In the rows, zero is written as 128.
One turn sends every row of this set to another row. A few are shown first. Where does it send the rows asked after them?
J_955: [121 146 147 106 173 116 159 133  97 154  94 133 149 140  92]
J_915: [126 121 165 104 114 121 155 155 143 116 120 145 149 146 117]
J_749: [113 123 156 111 127 141 116 136 133 102 118 129 157 149 140]
J_53: [139 133 137 113 129 111 115 165 113 114 135 112 151 140 138]
J_926: [119 126 154  86 150 127 179 136  94 149 109 143 117 132  90]
J_364: [120 126 136  95 167 128 161 128 119 156  93 126  93 140  97]
J_925: [134 123 131  83 177 162 122 116 101 156 122 119 112 138 120]
J_56: [159 112 148 104 115 134 160 126 138 114 141 112 118 126 119]
J_773: [139 112 132  73 164 141 160 134 107 163 126 126 107 138  92]
J_141: [109 129 162  97 176 116 145 146 107 144  92 140 123 147  90]
J_622: [126 122 148 112 132 121 134 149 166 121 104 129 128 156 124]
J_802: [129 115 157  75 169 130 150 151  93 153 127 140 135 143  85]
J_860: [149 134 141 108 118 106 137 170 114 123 140 124 146 133 132]
J_362: [149 129 125 105 110 121 140 154 107 120 147 110 139 129 140]
J_531: [129 116 141  83 187 131 129 145 116 158 111 125 116 153  92]
J_247: [148 130 115 114 128 119 120 151 127 122 131  99 125 139 144]
J_327: [125 119 147 102 103 152 149 126 123 107 134 130 147 134 140]
J_550: [116 130 135  92 152 162 150 102  81 141 114 124 112 123 123]
J_762: [127 144 129 109 176 123 158 121 111 161  88 120 127 141  98]
J_519: [141 120 171 119 146 125 109 141 139 101 125 118 146 143 125]
J_756: [151 117 167 105 114 137 151 131 119 104 147 125 144 124 122]
J_721: [124 120 130 111 121 152 127 119 147 112 117 114 127 144 147]
J_909: [157 132 120 109 117 114 143 156 128 132 137 110 121 131 138]
J_786: [137 118 140 103 107 133 167 138 155 126 119 130 119 140 124]
J_657: [148 115 152 118 147 122 118 136 158 110 118 105 121 145 122]
J_552: [118 144 139 102 162 140 155 111  73 144 109 125 157 130 110]
J_633: [143 116 178 109 130 118 137 149 128 101 136 127 153 137 111]
J_287: [156 116 141 113 132 141 134 119 149 114 129 102 111 132 133]
J_841: [147 135 131 116 135 104 117 168 133 126 126 112 132 143 137]
J_369: [123 143 121 104 164 147 154 100  88 152 102 113 134 131 115]
J_691: [114 145 134 110 179 137 133 112  89 145  95 116 149 140 113]
J_655: [106 133 142 102 177 151 117 112  94 136  97 121 118 140 124]
J_461: [134 122 146  74 160 161 143 122  78 150 138 134 132 128 113]
J_882: [131 143 135 101 159 126 179 121  96 160 102 129 135 131  95]
J_803: [104 133 160  94 161 149 136 119  70 129 114 138 141 130 116]
J_523: [123 125 155  83 183 151 111 134  88 146 124 133 141 143 112]

J_691 goes to J_955
J_749 goes to J_915
Now these:
J_531 goes to J_523
J_550 goes to J_364
J_519 goes to J_633
J_841 goes to J_53

